(in the rows, 100 means zero)
Each path is a new rotation, seen through one point. The rows after it are directions, each followed by how far the rotation turns it, in degrees a step (0 if it stays put).
Each turn is a multiple of 5 degrees from 10 to 175, or 0.
Rotation 1:
| 109 |  94 | 105 | 115 | 104 |  88 |  98 |  99 |  91 |  94 | 105 | 124 |  93 |  84 | 117 | 125 | 133 | 111 | 132 |  92 | 105 | 125 | 100 |  81 | 136 | 105 |  90 | 106 |  76 | 125 |  99 |  91 |  88 | 112 |  88 | 103 |
|  97 |  94 | 102 | 113 | 101 |  72 |  98 |  97 |  80 |  97 | 110 | 121 |  92 | 112 | 113 | 109 | 136 | 112 | 109 |  76 | 107 |  97 | 111 |  74 | 126 |  91 |  96 | 126 |  79 | 132 |  97 |  98 |  87 |  99 |  95 |  83 |
| 104 | 107 | 122 | 126 | 103 |  80 |  99 | 114 | 113 |  79 |  90 | 111 |  86 | 123 | 119 |  98 | 129 | 115 | 109 |  71 | 101 |  83 | 118 |  88 | 126 |  99 |  93 | 120 |  99 | 124 |  88 |  86 |  94 | 111 |  81 |  82 |
| 120 | 110 | 113 | 128 | 116 |  85 | 101 | 103 | 118 |  84 |  91 | 110 |  93 |  98 | 130 | 110 | 129 | 107 | 132 |  89 |  94 | 115 | 115 |  88 | 130 | 108 |  89 | 104 |  89 | 103 |  90 |  81 |  89 | 118 |  78 | 100 |
| 108 |  97 | 103 | 115 | 122 |  74 | 108 |  84 |  93 | 103 | 113 | 109 | 100 |  96 | 126 | 114 | 141 | 106 | 115 |  90 |  93 | 121 | 102 |  71 | 127 | 109 | 103 | 105 |  74 | 111 |  93 |  89 |  89 | 110 |  90 |  86 |
|  97 |  97 | 116 | 105 | 105 |  75 | 107 |  99 |  92 | 100 |  95 | 106 |  90 | 111 | 112 | 107 | 141 | 109 |  91 |  78 |  96 |  93 | 105 |  72 | 129 | 117 | 107 | 127 |  88 | 130 |  86 |  88 | 105 | 113 |  91 |  77 |
| 111 | 108 | 111 | 108 | 104 |  85 |  94 | 117 | 109 |  79 |  74 | 109 |  87 | 114 | 107 | 115 | 121 | 102 | 117 |  74 |  89 |  94 | 119 |  93 | 145 | 121 |  93 | 132 |  85 | 112 |  86 |  86 | 105 | 117 |  87 |  96 |
| 113 |  99 |  98 | 115 | 115 |  82 |  96 | 102 | 111 |  92 | 102 | 113 |  99 | 101 | 124 | 124 | 127 | 102 | 132 |  66 |  83 | 113 | 116 |  85 | 138 | 107 |  96 | 106 |  71 |  90 |  92 |  95 |  82 | 112 |  98 |  92 |
|  94 |  94 | 103 | 112 | 104 |  82 | 105 |  92 | 104 | 106 | 105 | 108 |  97 |  86 | 121 | 116 | 137 | 118 | 112 |  62 |  89 | 106 |  97 |  67 | 130 | 100 | 117 |  99 |  86 | 119 |  94 |  99 |  85 | 115 |  90 |  74 |
|  95 | 100 | 105 | 106 |  92 |  96 |  99 | 107 |  97 |  92 |  84 | 118 |  90 |  92 | 109 | 110 | 128 | 120 | 114 |  79 | 103 |  96 | 100 |  77 | 141 | 112 | 101 | 122 |  93 | 141 |  96 |  85 | 104 | 122 |  81 |  85 |
| 110 | 101 | 107 | 110 |  99 |  89 |  93 | 115 |  96 |  89 | 100 | 125 |  93 | 109 | 106 | 116 | 123 | 112 | 135 |  76 | 100 | 103 | 119 |  91 | 143 | 102 |  73 | 125 |  77 | 118 |  96 |  82 |  92 | 108 |  91 | 101 |
| 100 |  98 | 104 |  92 |  95 | 100 | 102 |  99 |  92 | 106 | 106 | 103 | 101 |  96 |  96 | 100 | 106 | 101 |  96 | 106 | 103 | 105 |  92 |  99 | 104 | 105 |  96 | 105 |  98 | 108 | 101 |  92 | 107 | 104 | 104 | 105 |	80
|  95 | 100 | 103 | 100 |  99 | 105 | 101 |  98 | 103 |  95 |  97 | 102 | 101 | 107 |  97 |  97 |  92 | 107 | 106 | 101 |  98 |  93 | 101 |  98 | 101 | 103 |  91 | 103 | 105 |  98 |  93 |  93 | 112 | 106 |  98 |  96 |	100
|  96 |  91 | 105 | 105 |  98 |  95 | 105 |  89 | 101 |  94 |  99 | 104 | 100 |  95 | 101 | 106 |  97 | 104 | 103 | 102 | 101 | 110 |  91 |  97 |  97 | 101 | 103 |  94 |  99 |  96 |  96 | 107 | 103 | 101 |  99 |  99 |	90
| 101 | 101 | 104 | 108 |  98 |  99 | 100 | 100 |  98 |  97 | 106 | 105 |  99 | 103 | 104 |  94 | 102 | 104 | 104 | 106 | 109 | 101 | 102 | 101 |  93 |  89 |  93 |  99 | 105 | 109 | 103 |  97 |  96 |  95 |  95 | 102 |	35
Rotation 2:
|  79 | 132 |  83 | 138 |  89 | 105 |  86 |  95 |  82 |  94 |  94 |  93 |  95 |  98 |  82 | 111 | 111 | 137 |  80 | 103 |  79 |  84 |  97 |  98 |  85 |  83 | 109 | 102 | 116 |  86 | 108 | 125 |  76 |  98 | 104 | 104 |
|  77 | 139 |  74 | 139 |  86 | 115 |  89 |  97 |  84 |  98 | 101 |  98 |  83 |  99 |  81 | 116 |  99 | 129 |  85 |  94 |  83 |  89 |  83 |  94 |  81 |  86 |  96 | 102 | 109 |  91 | 104 | 123 |  83 |  99 | 103 |  97 |
|  75 | 137 |  77 | 140 |  91 | 128 |  90 | 100 |  78 |  95 |  99 | 109 |  79 | 102 |  79 | 126 |  92 | 121 |  92 |  94 |  88 |  87 |  78 |  94 |  81 |  92 |  93 | 101 |  91 |  95 | 100 | 118 |  85 | 103 | 108 |  97 |
|  82 | 127 |  90 | 138 |  97 | 129 |  93 |  98 |  69 |  92 |  90 | 109 |  79 | 109 |  83 | 127 |  95 | 114 |  90 |  96 |  93 |  82 |  80 |  99 |  84 |  91 | 101 | 100 |  74 |  94 | 105 | 121 |  81 | 112 | 112 | 100 |
|  94 | 118 | 100 | 137 |  97 | 120 |  90 |  96 |  62 |  90 |  81 | 100 |  90 | 113 |  87 | 122 | 103 | 118 |  81 |  99 |  88 |  80 |  86 | 100 |  86 |  80 | 115 | 100 |  77 |  90 | 116 | 119 |  76 | 115 | 112 | 103 |
|  92 | 118 | 100 | 136 |  92 | 110 |  86 |  99 |  69 |  94 |  76 |  89 |  90 | 111 |  91 | 115 | 107 | 120 |  72 |  96 |  78 |  85 |  82 |  93 |  86 |  74 | 123 |  96 |  87 |  86 | 121 | 120 |  81 | 111 | 103 | 104 |
|  83 | 126 |  93 | 132 |  84 | 103 |  82 | 104 |  84 |  93 |  79 |  85 |  85 | 109 |  94 | 113 |  98 | 127 |  74 |  94 |  75 |  92 |  79 |  88 |  86 |  73 | 127 |  93 |  94 |  91 | 119 | 117 |  94 | 102 |  98 |  99 |
|  74 | 131 |  90 | 131 |  86 | 111 |  77 | 107 |  90 |  81 |  85 |  94 |  81 | 101 |  99 | 114 |  84 | 129 |  84 |  95 |  77 |  90 |  75 |  94 |  80 |  77 | 121 |  98 |  91 |  94 | 107 | 114 | 107 | 100 | 104 |  91 |
|  72 | 128 |  91 | 130 |  92 | 121 |  78 | 106 |  90 |  68 |  85 | 105 |  87 |  97 | 101 | 114 |  82 | 132 |  86 |  98 |  84 |  83 |  80 | 103 |  85 |  87 | 114 | 106 |  83 |  96 |  96 | 115 | 102 | 107 | 114 |  94 |
|  83 | 123 |  94 | 130 |  98 | 120 |  82 | 103 |  82 |  67 |  80 | 103 |  98 | 100 |  95 | 114 |  90 | 134 |  85 | 103 |  85 |  74 |  93 | 110 |  89 |  87 | 112 | 111 |  87 |  88 |  97 | 122 |  89 | 113 | 120 | 100 |
|  90 | 122 |  93 | 134 |  94 | 112 |  87 | 102 |  82 |  73 |  79 |  95 | 102 | 105 |  88 | 112 |  99 | 137 |  82 | 104 |  80 |  73 |  99 | 104 |  94 |  85 | 104 | 114 | 100 |  79 | 103 | 128 |  82 | 112 | 118 | 104 |
| 101 | 102 |  88 | 100 |  96 | 104 | 103 | 101 | 107 |  94 | 103 | 101 | 101 |  95 |  99 | 100 | 102 | 105 | 102 | 101 | 100 | 104 |  99 | 107 |  99 | 104 |  93 | 108 | 106 |  96 |  93 | 101 |  95 | 102 | 107 | 109 |	40
| 105 |  95 | 102 |  97 |  98 |  99 | 100 | 106 | 107 |  89 |  91 |  95 | 103 | 103 | 107 |  96 |  91 | 103 |  98 |  97 |  95 | 101 |  96 | 100 | 102 |  96 | 104 | 105 |  96 |  96 |  99 |  98 | 109 | 105 | 102 | 100 |	25
